In the data rows, 128 means zero.
Here are some points, one per row:
[125  88 182 164 154 150 142 158 170 170 159 139 142 117 131 142 161 157
 139 171 171 149  77 132  76 105  96  94 140 179 117 106 167 106 137  66
 176  96  98 127  86 111  58  90 133  81 120  95 155 121  39  76]
[ 91 114 144 141 133 137  94 130 112 117 151 147 145 151 189 196 131  96
 129 113 110 140 115 131 120 114 153 136 102 189 114 158 130 120 195 123
  83 132 148  87 107 166 154 134 136 133 192 117 126 138 134 145]
[132 114 136 116 118 148 118 109 151 155 178 127  90 148 137 114 109 130
 104 162 180  89 151 114 106 110 137 132  78  97 177  80 159 129 123 126
  95 161 138 150 159 114 174 130 156 159 147 140 147 140 151  85]
[111  96 103 126 143  99 148 157  99  75  68  45 169 108 101  91  93  61
 109 107  90  77  99  92 170 125  90 117 117 137 131  71 114  81 102  72
 118 153 126 199 107 182  87 165 158 140 149 129 138 150 153  80]
[120 174 157 144 105  91 124 101  98 123 125  96 127 171  78 101 133 172
 129 117 161 133 100 138 160 148 126 126 161 113 126 146 145 128 174 108
  91 173 179  93 158 169 102  70 103 100  91  75 130 122 144 127]
[165 153 117  82 159 192 135 131 179  96 129 135 147 137 116 131 168 181
 140 101  92 130 174 125 162 122 111 171  92 148 165 115 116 183 123  19
 111 109 113 105 139 149 162 121 136  74 124 149 155 154 119 174]
[134 114 159 102 153  99 170  93 146 123 143  82 109 128 144 123 158 152
 230 103  87 115 205 162  86 186 164 145 117 126  81  93 174 104  82 112
 139 100 151 136  77  87 112 102  46 127 150  87 108 148 191 127]
[185 184  81 149 122 185  49 130 139 155 155 168 183 156  58 153  75 126
 135  98  82 159 192  90  68 124  83 134 138 124 124 131 146 118 133 170
 152 141 182 141 120 163 107 181  99 142 110  81 112 129  99  34]
[ 95  79 176 172 138 169 104 149 142 118 130  92 159 171 149 112 152 115
 127 139 141 142 182 152 140 148  96 121  89  91 140 154 101 125 149 160
 133 113 141 160 184 113 167 124 129 125 137 119 159 122 130 115]
[123 140  93 166 100 122 167 135 169 162 118 129 112 126 147 191 103  83
 100 108 130  88 133 171  99 154 150 152 108 134 178 152 155 119 170  82
 125 114 135 140 149 141 119 119 125 132 134  92 100 116 117 120]
[113 106 140 139  61 132 177 161 102  82 171 153 164 117 152  96 150 170
 113 126 148 105 155  84 130 138 143  72 164 158 153 143 176  88 121 114
 189 136 140  85 137 135 202 217 158 124 118  86 105 134 157 135]
[112 154 122 119 158 135 146 134 170 146 102  81 104 130 153 127  92 104
  73  74 107 143  92  91 122 164 105 147 156 135  83 115 144 143 134 126
 143 141 165  74 169  72 150 144 143 122 159 160 132 150 114  96]
[ 42 130 178 130 155 126  73 150 188 132  91 180 101 108 106 118 203  79
  76  95 136 104 138 105 120 109 136 162 162 155 121 140 153 123  45 121
  99 124 106 105 103 167 121 134  62 149  94 144 122  95 148 114]
[ 55 169 128 140 181 152 175 161 152 112 148 151 129 142  78 141 135 161
 108 133 126 149 144 144 121 104 164 149 145  88 137 125  98  88  97 151
 176 194 148 169 110 103 161 107 187 141 172 131 101 126  92 161]
[120 131 114  98  67 174 209 151 105 141 104 105 143 127 129 109 118 117
 130 153 141 168 113 126 116  86 113 133  44 170 104 183 127 181  74 128
 128 171 171 119 126 119 119 113  79 136 109 145 111 106 104 104]
[184 110 135 169 141 171 158 166 110 163 154 147 104  97 123 133 170 127
  89 129 130 141 140 155 175 169 118 136 117 169 111 111  96  85 130 168
  85 146 155 147 112 121 118 113 111  62 116 112  79 150 132 138]
[125 121 115 199 132 141 129 127  66 161 139  87 102 121 144 126 108 162
 121  83 148 123 125  93 121 127 103 117 134  83 116 143 147 171  70 125
 142  75  77 122  93 192 177  31 153 148 150 162  71 157 129 119]
[ 85  67 116  79  50 149 103  87 109 100 126  92 145  94  92 144 113 135
  84 120 138 187 144 111 142 121 161 126 163 100 146  97 149 153 169 131
 111  89 116 122  95  92  82 119  95  95 128 135 100 113 142 159]
[173 165 145  99 134 123 110 158 116 131 105 124 110 105 153 132 130  99
 150 139 138 155  75 141 140 143 146 150 171 100 210 181 138 117 122 126
 179  94 170 159 128 108 148 107 113  50  84 127 112 111 148  81]
[107 182 114 174 150 167 145  92  89 144 116 132 104  89  92  88  80 162
  99 122  65  56 111 156 105  96 156  40 161 161 112 145 112 143 160 128
 126 110  88 173 169 114 164 146  50  76 167 176 177  99 141 106]
[132 114 114 142 170 158 155 102 135 122 185  92 123 154  65 153 125 122
 123 165  99 133  83 124 124 141 109 146 140 149 176 133 125  94 113 131
 109  84  91  65 123  99  95 134 115 159 111 166 117 139 168 161]
[112 120 120  89 147 123 138 131 141 140 174 160 150 142 212 119 126 177
 122 122  70  71  98  83 196 114 127 137 114 115 171 137 159 132 147 183
 155 149 138 133 135 125  70  87  75 134 141 106 112  74  58  92]
[ 82 143  88  79 116 151 134 136 183  91 164 150  74 132  99 119 109  95
 136 106 130 114  97 140 164 190 120 106 109 116  89 129 126 151 140 168
 120 117  59 104  56 135 131 109 169  91 110  87 173 104 138  91]
[125 169 113 119 156 104 106  92 130 129 163  92 132 103 152  87 144  93
 135 104 152 161 104  82  96  92  90  75  93 121 148 107 105 100 146 141
 115 146 149 147  94 120 168 125  95 125 105 123 146 139 127 168]
[122  92 129 170 155 113  93 157 121  84 165 127 104  39 133  80  81 103
 121 163  51 128 127 142 114 117 195 144 136 134 118 128 107 174 157  99
 107 150 161 110 123 114 123  98 152 167  33 143 119 150 120  94]
[189 164 145 188 128 135  90 122 102  67  56  85  66  99 117 122  95 126
 109 126 123 106 107 163 140  61  99 155  92 110 133  80 164 132 125 172
 174 142 145  80  77 117 110 138 111 123 141  96 188 113 144 188]
[200 148 138 164 143 117 104 167 174  72 124 123 177 118 119 116 122 124
 123 179 173 140 119  95 123 176 136 115 129 140 117 151 153 165 131 113
 122 201  83 138 148 101 125  95 103 127 182 124  76  72 169 152]
[105 165 153 147  97  98 130 128 107 128 133 122 167  97 108 120 150 148
 151 126 100 119  82 103 103 114  86 196  95 139 120 113 130 154 145 166
 103  92 116 157 156  98 158 137 166 113 132  85  88 108 123 109]
[105  69  98 142 110 127 134  98 190  98  93 176 123 168 160 215 127 166
 196 150 122 156  60 182 160  84  77  69 166 131 114  34 102 149 107 141
 122 166 157 156 164 144 191 149  98 149  85 141  81 114 145 109]
[165 152 177 105 126 120 118  71 139 103 106 144 193 105 121 155 105 151
  90 135 175 128 131 186 201 140 155 132 117 175  86 171 162  87 130 143
 141  91 146 156  92 105 161  99 161 199 116 175 161 187 147 108]
[156 112 131 127 175  99 161 151  95 101 149 168 164 217 164 115  84 125
  76  87 190 132 119 137  98 120 167 192 132 125  97  95  64 152 122 127
 137  73  89 131 110 127 141 147  67 112  72 105 114  81 122 127]
[128 125 105 117 139 138  77  78 107 131 108  83 102 171 140 111 161 134
 149 175 142 147 170 160 186  78 174 129 147 133 101 156 110 103 118  89
 104 126  91 102 110 108 109 154 159 101 129  92  68  99 119  80]
[104 157 122 156  90  84 120  85 157 105 187 130 139 128 166 112 145 126
 135 109 147 153 142 169  94 118 106 135  81 114 101 149 118 115 114 148
 145 146 121 142 153 182  79 160 175  67 127 204 111 132 155 134]
[127 101 108 147 146 110 170 127 155 172  87 155 159 126 107  83 122 110
 155 113 125 136 152 139 144 121 117 153 120 116 152 151 158 114 210 160
 146 155  79  85 121 115 144 105 105 114  99 136  91 133 118 128]
[153 107 156 111 145 112  97 111 104  97 101 133 106 124 102 188 159 135
 134  95 106  97  67  50 102 105 170  76  53  66  85 154 114 120 124 137
 161 157  97 146 178 131 108 143 112 125 100 103 133 197 106 136]
[120 136 134  94 126 138  95 134 111 121 127 147 106 106 105  91  70  91
 159 132 160  97 115 124 121 121  90 118 111 102  84 111 145  95 119  96
 100  90 145 122 144 101 132 151 130 116 136 157  71 131  90 171]
[107 106 104 145 150 132 141 124 136 200 132 188 221 190 164 131 119 119
 121 205  76 132 105 116 138 148 142 124 133  75 116 128 168 146  83 115
  91 118 144 131  73 133 103 158 154  89 130 141 196 173 174 173]
[144 113 187 126  81 159  94 122 112 143 117 139  85 178 143  57 114 144
 151  68 112 170  69 173 110 184 145 164 171 149 184 148 109 150 125 119
 116 183  83 180  87 120 112 197 124 189 167 133 135 192  92 155]
[103 128 107 131 133 100 131  51  79  94 100 146 132  50 139 146  97 120
 151 164 162 195 180 156 172 205 148 144 148 120 169 116 106 111  49 126
  96 121  87  86 169 144 125 147 115 133 155 104 180 128  66 110]
[105  87  60  84 139 129  92 139  71 158 128 121 121  79 159 176 172 220
 135 153 182 102 138 138 109 169  72 187 132  89  84 156  92 117 178  77
 149 171 128 132  97 131 136 166 120 173 131 168 182 102 165 127]
[127  95  64  65 124 109  94 153  87  96  75 136 123 164 113  87 178 148
 144 148 111 173 117 169  60 155 174 118 112 165 132  88 172  96 138 171
 140 105 152 125 183 172 145  90 174 141 173 171 157 106 134 121]
[113 218 112 171  46  92 153 191 119  99  81 171  76 184 170 152 145 145
 140 176 117 149 190  60 135 144 121 105 124 117 144 103  88  67 153  90
  82  78  93 127  97  58  81  93 115 161 109 178 149 163 129 126]
[149 166 168 107  90 106 129 133  88 153 175 121 143 143 106 126 185  64
  95 146  85 120 142 175 144 136  90 107 124  78  84  93 128 143 142  96
 164 139 123 128 150 141 165 119 124 162 126 134 115 103  83 128]
[141 136 116 101 127 121 128 100 146 111  67  56 128 133 158 160 125 135
  92 166 124  60 169 132  58 160 114 103 168 151 151 167 149 162 128 183
 110 141 140 173 107 154 134 124 160 109  49 105  97 110  47 182]
[136 182 182 128 167 199 163 174 105 181 128 105 152 108 153 186 133 116
 219  96 162 137 144 114 158 141 199 103 148 135 139  83 139 156 153 165
 133 152 118 118 154 162  91 174 175 160  88 168 154  83 142 139]
[151 110 155 114 102 151 135  92 144 161 124 127  85 123 129 111  66 108
 111 124  90 142 118  71 110 109 121 150 120 129  85 112 117  52 118 106
 148 140 121 146 169 159 154 105 154 129 115 114 156  94 140 171]
[160  74 121 169  87 100 123  92 139 158 116 128 132 138  59 125 163 115
 156  90 156  64 115  93 135 150 179 134 100 115 146 127  67 128 114 124
 117 122 177  93 104 107 149 148 152 119 148 174 130 100  76 121]
[161  90 108 126 151  60 130 178 116 146 154 132 100 125 118 142 115 157
 109  51 107 153 156 164 148  87  97  95 126 131 134 172 187 133  86 129
  70 119 103 145 151  71 117 145 168 144 105 129 155  84 129 150]
[ 87 126  91  95 118 132  63 136 108 184 123 151 170 131 137 135 113 119
 137 107 141  87 127 151 132 126 128  93 117 182 152 116  68 128  84 121
 159 122 106  89 147  60  75  64 127 129 118  73 131 157 183 191]
[153 141 114 117 122 115 138 192 214 167 142  89 148  98 139 107 119 167
 125 155 145 143 115 154 135  92 149 100 139  85 106 124  75 101 111 135
  90  52 123  98 142 187 134 153 116 183 188 112 139 154 125 145]
[ 90 120 155  86 131  28  99 142 125 166 130 111  78 147  86 161  92 145
 142 190 132 158 169 114 177 130 145 151 125 195 164 135 121 189 151 157
 199 140 141 161 130 177 153 159 121 114 161 157 134 161 144 133]
[160 129 197  87 191 128 195  78 105 123  70 201  89 102 133 102 144 113
  84 132 109 128 139 107  78 119  72  62 123  92 157 144  63 179 159 125
 131  95 175 106 114 149  68 143 183 166 169  98  99  94 182 101]
[136 118  43 172 129 141 144  93 134 100 156 160  92 126 136 101 190  73
 150 135 174 130 135  97 175 106 140 167 200 149 106 172 175 187 160 138
 172  95 182 197 191 129 101 140 139 180 148 100 160 172 130 174]
[164 110 142  83 100 116 159 148 121 104 158 130 160 121 131 153 134  88
 150 127 141  93 147 134  95  63 106 165 207 114 121 141 103 122 121 164
  82 161 102  93 137 118 139  89 126  93 163 149 154 183 136 119]
These points spread out most along one direction. Where along it does each point below lie, from 0 to 99? The average is 50, and the first point in the table lies past the average. One standard deviation of the points above along it is 16.
[153 141 114 117 122 115 138 192 214 167 142  89 148  98 139 107 119 167
 125 155 145 143 115 154 135  92 149 100 139  85 106 124  75 101 111 135
  90  52 123  98 142 187 134 153 116 183 188 112 139 154 125 145] 36
[132 114 114 142 170 158 155 102 135 122 185  92 123 154  65 153 125 122
 123 165  99 133  83 124 124 141 109 146 140 149 176 133 125  94 113 131
 109  84  91  65 123  99  95 134 115 159 111 166 117 139 168 161] 42
[161  90 108 126 151  60 130 178 116 146 154 132 100 125 118 142 115 157
 109  51 107 153 156 164 148  87  97  95 126 131 134 172 187 133  86 129
  70 119 103 145 151  71 117 145 168 144 105 129 155  84 129 150] 49
[151 110 155 114 102 151 135  92 144 161 124 127  85 123 129 111  66 108
 111 124  90 142 118  71 110 109 121 150 120 129  85 112 117  52 118 106
 148 140 121 146 169 159 154 105 154 129 115 114 156  94 140 171] 67
[125 121 115 199 132 141 129 127  66 161 139  87 102 121 144 126 108 162
 121  83 148 123 125  93 121 127 103 117 134  83 116 143 147 171  70 125
 142  75  77 122  93 192 177  31 153 148 150 162  71 157 129 119] 57
[105  69  98 142 110 127 134  98 190  98  93 176 123 168 160 215 127 166
 196 150 122 156  60 182 160  84  77  69 166 131 114  34 102 149 107 141
 122 166 157 156 164 144 191 149  98 149  85 141  81 114 145 109] 39
[113 218 112 171  46  92 153 191 119  99  81 171  76 184 170 152 145 145
 140 176 117 149 190  60 135 144 121 105 124 117 144 103  88  67 153  90
  82  78  93 127  97  58  81  93 115 161 109 178 149 163 129 126] 27
[164 110 142  83 100 116 159 148 121 104 158 130 160 121 131 153 134  88
 150 127 141  93 147 134  95  63 106 165 207 114 121 141 103 122 121 164
  82 161 102  93 137 118 139  89 126  93 163 149 154 183 136 119] 44
[132 114 136 116 118 148 118 109 151 155 178 127  90 148 137 114 109 130
 104 162 180  89 151 114 106 110 137 132  78  97 177  80 159 129 123 126
  95 161 138 150 159 114 174 130 156 159 147 140 147 140 151  85] 48
[111  96 103 126 143  99 148 157  99  75  68  45 169 108 101  91  93  61
 109 107  90  77  99  92 170 125  90 117 117 137 131  71 114  81 102  72
 118 153 126 199 107 182  87 165 158 140 149 129 138 150 153  80] 70
[103 128 107 131 133 100 131  51  79  94 100 146 132  50 139 146  97 120
 151 164 162 195 180 156 172 205 148 144 148 120 169 116 106 111  49 126
  96 121  87  86 169 144 125 147 115 133 155 104 180 128  66 110] 16
[153 107 156 111 145 112  97 111 104  97 101 133 106 124 102 188 159 135
 134  95 106  97  67  50 102 105 170  76  53  66  85 154 114 120 124 137
 161 157  97 146 178 131 108 143 112 125 100 103 133 197 106 136] 76
[165 153 117  82 159 192 135 131 179  96 129 135 147 137 116 131 168 181
 140 101  92 130 174 125 162 122 111 171  92 148 165 115 116 183 123  19
 111 109 113 105 139 149 162 121 136  74 124 149 155 154 119 174] 36
[127  95  64  65 124 109  94 153  87  96  75 136 123 164 113  87 178 148
 144 148 111 173 117 169  60 155 174 118 112 165 132  88 172  96 138 171
 140 105 152 125 183 172 145  90 174 141 173 171 157 106 134 121] 31
[125 169 113 119 156 104 106  92 130 129 163  92 132 103 152  87 144  93
 135 104 152 161 104  82  96  92  90  75  93 121 148 107 105 100 146 141
 115 146 149 147  94 120 168 125  95 125 105 123 146 139 127 168] 67
